In the data rows, 50 means zero.
Here are some points, one per row:
[34 34 64 37 52 56 42 44 42 42 54 65 38 43 65 30 25 57 55 64 39 50 47 46 44 55 52 41 41 56 75 48 54 62 52 45 56 35 54 61 49 42 65 52 43 57 49 48]
[58 63 50 43 51 63 66 49 46 38 47 48 56 33 55 55 53 59 45 58 64 39 57 52 64 56 39 41 47 45 59 41 43 42 52 61 42 68 51 45 54 52 50 51 56 44 47 36]
[54 57 31 52 43 41 65 36 40 35 64 46 56 43 56 52 40 60 53 40 50 42 64 45 47 65 63 55 51 61 39 41 52 47 44 59 51 72 59 57 46 64 55 26 51 48 56 54]
[39 42 47 58 62 43 56 73 31 41 52 38 27 46 57 31 51 57 35 34 45 87 60 66 70 50 44 73 47 43 50 50 30 52 48 48 58 40 29 33 38 26 38 35 52 14 58 43]
[52 45 41 50 55 52 43 57 41 55 51 54 54 60 40 57 48 47 48 42 53 44 51 69 52 38 44 38 53 51 51 39 54 58 53 45 51 51 48 50 49 52 57 48 56 56 63 31]
[49 34 52 59 51 46 43 54 47 51 52 40 69 47 43 56 43 43 49 45 47 49 48 62 51 55 54 57 49 38 51 51 47 52 59 52 43 51 54 44 59 60 46 42 53 64 52 41]
[47 50 43 47 60 46 45 56 51 54 49 47 61 41 47 48 51 56 42 48 37 46 56 44 56 40 42 41 43 49 46 44 48 47 68 35 55 61 51 47 58 61 52 47 41 44 68 54]
[42 52 57 61 37 58 84 39 44 37 38 60 48 62 71 54 60 44 42 50 41 49 54 53 59 51 34 56 36 57 63 46 51 56 62 54 39 69 29 60 62 52 53 67 61 53 51 35]
[45 45 53 53 51 57 48 52 56 43 51 39 55 40 41 44 57 47 59 48 48 48 43 63 47 42 42 47 48 45 49 37 35 46 55 55 46 54 49 41 45 58 52 62 39 53 65 47]
[50 58 45 50 42 46 57 42 45 35 64 42 44 51 58 60 39 57 57 39 65 43 62 55 48 46 57 54 44 65 35 44 58 59 59 54 37 47 54 52 38 61 46 48 46 45 48 53]
[45 55 56 53 57 68 55 55 25 46 43 35 59 64 35 37 45 51 52 49 52 39 48 43 53 42 52 44 44 34 47 54 50 53 43 57 48 41 49 59 33 57 38 71 55 62 46 57]
[61 60 58 54 66 42 38 56 53 51 49 39 55 40 48 61 58 59 54 51 37 52 52 70 60 50 57 39 46 51 43 50 42 54 60 60 56 49 61 53 56 51 62 46 55 53 58 50]
[50 42 60 63 48 68 24 82 60 48 50 48 62 59 45 55 56 60 69 57 36 54 30 20 59 67 58 47 53 56 43 53 68 59 57 61 42 72 11 57 29 43 73 55 44 51 43 55]
[45 33 61 46 76 27 54 55 36 55 36 63 49 46 49 64 65 42 49 51 41 50 24 39 59 60 44 67 55 78 55 48 64 35 41 43 39 45 75 40 35 74 40 45 68 29 47 35]
[42 39 49 57 39 43 40 52 50 58 53 57 43 55 49 36 67 45 67 60 76 42 46 56 42 53 52 38 55 47 32 51 54 43 48 38 46 34 39 41 64 44 38 46 54 46 53 46]
[73 49 51 48 53 49 49 57 49 54 64 52 57 39 37 38 49 56 35 44 56 47 46 50 54 36 47 54 42 52 45 51 55 56 58 47 52 52 55 49 57 60 54 47 50 52 46 45]
[55 52 57 53 38 51 53 49 47 48 42 44 57 28 49 48 52 41 50 44 39 45 51 64 45 40 52 44 70 51 42 72 51 44 54 55 55 56 40 56 32 45 45 55 61 44 54 50]
[58 47 60 45 51 45 57 53 49 51 58 52 47 62 63 32 55 48 56 52 38 44 46 46 54 46 48 46 62 44 57 51 50 68 62 52 61 56 48 39 42 47 49 47 49 63 63 45]
[45 58 39 40 55 63 75 50 46 62 55 59 43 47 70 79 50 40 33 43 74 28 34 53 42 59 70 66 56 53 62 64 39 36 56 47 52 49 50 60 66 34 46 55 38 39 33 50]
[40 40 53 38 54 45 27 45 38 34 71 54 38 44 54 59 43 48 46 54 55 60 50 61 47 54 43 48 39 43 72 50 62 37 44 33 49 51 59 57 62 33 78 48 67 64 50 76]
[52 40 37 54 50 42 47 53 60 44 48 51 59 46 50 47 59 50 41 43 55 44 52 44 62 36 50 45 53 39 46 49 48 49 63 60 40 46 57 52 47 49 55 63 50 51 68 47]
[48 46 63 51 30 45 34 46 48 67 55 56 47 62 45 24 58 44 69 56 59 51 59 50 35 60 58 49 56 47 34 57 56 45 40 39 29 41 53 50 76 42 48 57 58 20 59 32]
[71 46 47 72 44 53 58 42 54 54 44 55 19 49 68 59 37 51 59 67 48 54 43 44 36 64 38 55 58 18 49 65 54 68 49 35 52 48 42 61 33 61 46 56 39 51 59 43]
[65 45 69 54 47 43 56 59 49 49 44 76 36 58 63 33 44 44 60 61 38 60 44 44 58 42 63 55 39 44 49 41 32 76 57 49 63 54 46 55 43 59 51 46 53 69 48 42]
[48 44 49 35 50 44 55 58 83 59 75 57 34 63 42 63 38 42 52 41 36 34 46 52 57 46 49 41 52 51 57 53 22 26 34 54 51 41 55 44 59 51 48 57 51 49 39 63]
[55 61 39 49 43 38 63 40 49 46 52 43 42 52 48 73 35 43 53 49 39 50 49 41 52 42 58 46 46 66 37 45 28 33 40 59 46 54 53 49 74 51 59 36 41 46 49 62]
[43 53 52 42 36 44 36 55 45 56 51 67 46 57 60 27 62 45 66 51 55 54 51 54 36 63 40 47 57 38 17 56 52 32 52 43 37 35 50 43 72 46 46 50 53 41 49 37]
[55 72 38 53 43 45 70 28 45 47 65 43 38 57 54 62 30 56 56 36 50 42 46 41 52 58 66 42 45 66 48 50 48 30 44 45 42 52 43 23 62 54 54 57 48 44 38 53]
[55 39 54 37 36 54 51 53 58 65 47 37 54 57 59 51 60 38 71 28 43 71 48 44 44 36 46 32 30 35 53 36 73 39 33 57 50 38 54 49 60 42 46 43 54 44 50 52]
[47 48 37 45 40 47 57 57 71 60 45 51 42 62 38 51 42 33 57 44 48 38 45 54 60 51 49 40 55 47 65 67 38 37 54 50 40 34 56 33 59 54 62 50 45 48 35 59]
[47 40 53 59 54 57 71 52 53 41 46 42 53 52 64 49 61 46 39 55 66 38 72 54 49 60 51 45 39 63 51 55 47 43 53 55 51 68 53 57 52 48 50 48 57 49 46 38]
[36 46 59 51 53 34 49 56 56 54 52 41 47 53 52 52 59 53 44 44 58 63 24 50 52 59 46 55 63 63 56 53 52 44 51 51 49 54 76 47 40 71 49 50 57 44 52 41]
[45 48 50 49 55 56 50 41 51 43 47 44 57 48 52 60 67 44 42 51 50 52 48 47 72 59 45 47 45 46 47 61 42 62 50 40 52 33 51 46 49 50 43 41 48 59 60 47]
[42 67 68 58 52 46 51 57 51 98 45 72 44 40 66 59 29 57 39 76 46 48 55 54 57 41 69 98 62 34 65 31 66 65 39 48 64 41 48 52 50 34 54 55 27 66 61 61]
[45 63 55 53 51 49 35 80 62 42 55 53 67 52 40 55 44 43 56 70 48 56 33 33 50 47 47 50 42 57 38 58 63 61 54 62 47 58 31 56 35 36 61 51 47 56 51 41]
[46 57 61 62 38 62 84 47 36 44 46 52 52 40 80 68 70 48 37 37 87 43 63 51 36 67 43 38 34 79 66 55 38 51 57 70 45 72 41 53 63 63 38 56 50 49 41 43]
[78 62 57 18 45 37 45 49 50 34  9 30 75 78 60 35 58 68 41 47 60 44 41 51 27 67 39 80 37 59 66 46 38 55 44 36 47 29 35 61 22 57 42 56 68 57 70 60]
[50 61 50 51 25 50 40 50 39 41 48 46 45 29 45 51 63 63 42 63 28 59 58 65 44 29 76 45 74 59 58 62 56 30 46 44 43 65 37 67 28 52 30 39 41 56 28 45]
[52 52 47 54 62 53 59 48 54 52 61 45 71 53 49 50 57 54 56 56 54 59 56 54 47 38 45 47 58 47 45 42 39 62 52 43 35 46 53 49 43 46 61 41 47 50 45 41]
[60 37 33 59 56 29 37 33 49 41 56 47 55 46 46 57 45 39 52 62 56 52 51 49 43 52 39 37 54 41 51 45 44 60 56 53 65 50 39 60 44 65 45 56 46 37 30 38]
[59 59 50 48 59 41 44 27 52 46 51 46 17 41 44 84 56 32 39 60 58 59 58 35 13 59 55 57 56  1 47 51 73 42 43 43 78 41 46 61 42 64 70 56 17 29 46 39]
[44 53 53 67 64 63 49 50 44 42 44 55 67 70 43 46 40 70 55 42 56 46 52 36 47 35 53 49 55 36 57 54 50 45 57 61 55 34 40 51 42 55 44 42 59 60 50 57]
[37 37 47 46 24 34 48 37 45 49 34 66 50 49 29 68 50 73 65 31 46 39 49 44 41 40 45 53 17 47 47 54 51 64 42 43 73 72 74 39 52  8 50 44 40 50 25 65]
[56 62 52 68 27 51 41 47 61 59 41 47 50 39 48 34 41 43 44 48 35 60 70 61 47 45 36 50 68 68 51 32 65 31 41 59 56 54 49 46 42 35 40 69 46 69 34 60]
[45 50 57 34 60 46 44 22 59 74 21 62 46 51 41 44 43 46 47 33 67 81 72 43 90 76 38 57 60 70 60 39 54 59 33 48 56 36 48 56 57 25 31 65 29 77 45 58]
[59 65 28 55 47 52 69 32 32 24 58 57 51 52 59 57 41 50 65 50 59 51 53 60 49 60 66 53 41 68 44 49 66 44 50 67 40 65 56 52 50 59 38 43 33 35 61 65]
[57 36 41 57 55 57 55 60 56 51 57 39 54 49 38 48 47 49 55 49 51 39 57 50 58 43 49 55 47 55 50 52 58 50 59 35 59 44 56 58 53 57 43 51 58 53 58 46]
[30 72 51 45 43 49 37 61 37 57 48 64 37 65 22 30 69 68 64 62 28 46 60 22 32 61 44 52 55 38 46 43 47 47 46 65 53 32 49 64 82 49 30 35 71 42 46 59]
[49 43 42 49 52 66 41 35 57 60 55 44 48 57 49 44 54 55 45 59 54 51 49 61 48 38 39 49 39 53 42 64 51 48 61 58 50 51 52 43 36 57 50 50 52 56 59 43]
[48 54 30 50 60 76 39 59 45 59 58 50 55 37 56 63 63 47 36 45 45 36 52 55 45 49 63 75 48 37 49 51 56 56 47 42 51 35 57 42 43 55 55 58 43 55 64 44]
[54 50 53 46 44 37 42 60 61 72 48 47 59 53 42 54 32 49 49 57 44 67 79 50 59 53 35 44 67 63 52 28 55 46 58 58 58 59 61 41 58 43 42 63 48 64 48 67]
[50 56 47 50 54 57 50 48 52 62 58 51 66 41 44 39 52 49 50 47 59 47 44 60 55 52 52 41 49 50 41 53 44 60 46 46 70 51 50 53 44 62 55 43 60 46 48 47]
[47 58 70 51 55 63 36 36 50 30 33 48 35 35 47 53 56 40 39 39 48 42 48 51 65 46 45 64 64 57 53 55 50 53 38 39 47 51 42 57 51 46 44 22 47 50 52 47]
[51 56 49 45 65 45 37 70 75 66 62 67 43 67 40 54 42 35 55 44 26 44 38 25 43 50 53 37 41 59 57 68 38 40 27 60 33 67 33 52 51 33 62 52 39 49 31 55]
[32 46 34 36 84 54 62 62 67 28 19 45 51 53 46 34 42 79 37 53 48 54 42 59 28 39 66 43 61 33 31 58 59 82 34 48 47 50 56 30 67 70 47 60 81 61 44 66]
[50 55 52 55 56 51 43 44 63 52 57 42 57 47 45 46 53 47 39 54 50 54 41 48 55 47 56 42 42 43 47 39 42 50 70 41 48 60 60 44 47 49 41 51 58 47 56 52]
[49 43 40 49 52 59 47 51 50 46 52 40 58 43 47 42 55 44 64 54 53 60 52 44 51 35 52 59 53 56 54 56 42 50 58 51 54 55 59 43 49 57 54 57 51 51 61 47]
[60 39 50 48 55 56 43 53 44 52 55 36 60 59 54 45 51 53 48 54 57 44 42 61 63 35 44 45 65 46 43 53 47 61 49 54 56 51 63 55 54 55 51 47 42 37 42 56]
[47 32 59 38 46 58 53 37 39 42 66 55 48 36 42 47 41 45 28 58 50 63 43 48 36 64 50 33 44 51 65 44 59 43 45 41 40 28 61 55 46 24 82 43 54 52 55 81]
These points spread out most along one direction. Take the direction at right angles to it along which they spread out most. Then take the direction at right angles to both along which they spread out most. Go by this last direction. For each point below, how far along it does it lie, from 0 to 99? The average is 50, and the first point in the table lies past the average. One standard deviation of the points above along it is 16.
[49 43 42 49 52 66 41 35 57 60 55 44 48 57 49 44 54 55 45 59 54 51 49 61 48 38 39 49 39 53 42 64 51 48 61 58 50 51 52 43 36 57 50 50 52 56 59 43] 48
[47 48 37 45 40 47 57 57 71 60 45 51 42 62 38 51 42 33 57 44 48 38 45 54 60 51 49 40 55 47 65 67 38 37 54 50 40 34 56 33 59 54 62 50 45 48 35 59] 28
[71 46 47 72 44 53 58 42 54 54 44 55 19 49 68 59 37 51 59 67 48 54 43 44 36 64 38 55 58 18 49 65 54 68 49 35 52 48 42 61 33 61 46 56 39 51 59 43] 82
[48 46 63 51 30 45 34 46 48 67 55 56 47 62 45 24 58 44 69 56 59 51 59 50 35 60 58 49 56 47 34 57 56 45 40 39 29 41 53 50 76 42 48 57 58 20 59 32] 25
[50 55 52 55 56 51 43 44 63 52 57 42 57 47 45 46 53 47 39 54 50 54 41 48 55 47 56 42 42 43 47 39 42 50 70 41 48 60 60 44 47 49 41 51 58 47 56 52] 44
[54 57 31 52 43 41 65 36 40 35 64 46 56 43 56 52 40 60 53 40 50 42 64 45 47 65 63 55 51 61 39 41 52 47 44 59 51 72 59 57 46 64 55 26 51 48 56 54] 47
[42 39 49 57 39 43 40 52 50 58 53 57 43 55 49 36 67 45 67 60 76 42 46 56 42 53 52 38 55 47 32 51 54 43 48 38 46 34 39 41 64 44 38 46 54 46 53 46] 31
[59 59 50 48 59 41 44 27 52 46 51 46 17 41 44 84 56 32 39 60 58 59 58 35 13 59 55 57 56  1 47 51 73 42 43 43 78 41 46 61 42 64 70 56 17 29 46 39] 85
[47 50 43 47 60 46 45 56 51 54 49 47 61 41 47 48 51 56 42 48 37 46 56 44 56 40 42 41 43 49 46 44 48 47 68 35 55 61 51 47 58 61 52 47 41 44 68 54] 45
[45 63 55 53 51 49 35 80 62 42 55 53 67 52 40 55 44 43 56 70 48 56 33 33 50 47 47 50 42 57 38 58 63 61 54 62 47 58 31 56 35 36 61 51 47 56 51 41] 43
[52 52 47 54 62 53 59 48 54 52 61 45 71 53 49 50 57 54 56 56 54 59 56 54 47 38 45 47 58 47 45 42 39 62 52 43 35 46 53 49 43 46 61 41 47 50 45 41] 46
[55 39 54 37 36 54 51 53 58 65 47 37 54 57 59 51 60 38 71 28 43 71 48 44 44 36 46 32 30 35 53 36 73 39 33 57 50 38 54 49 60 42 46 43 54 44 50 52] 33
[40 40 53 38 54 45 27 45 38 34 71 54 38 44 54 59 43 48 46 54 55 60 50 61 47 54 43 48 39 43 72 50 62 37 44 33 49 51 59 57 62 33 78 48 67 64 50 76] 54
[50 61 50 51 25 50 40 50 39 41 48 46 45 29 45 51 63 63 42 63 28 59 58 65 44 29 76 45 74 59 58 62 56 30 46 44 43 65 37 67 28 52 30 39 41 56 28 45] 57
[52 40 37 54 50 42 47 53 60 44 48 51 59 46 50 47 59 50 41 43 55 44 52 44 62 36 50 45 53 39 46 49 48 49 63 60 40 46 57 52 47 49 55 63 50 51 68 47] 45
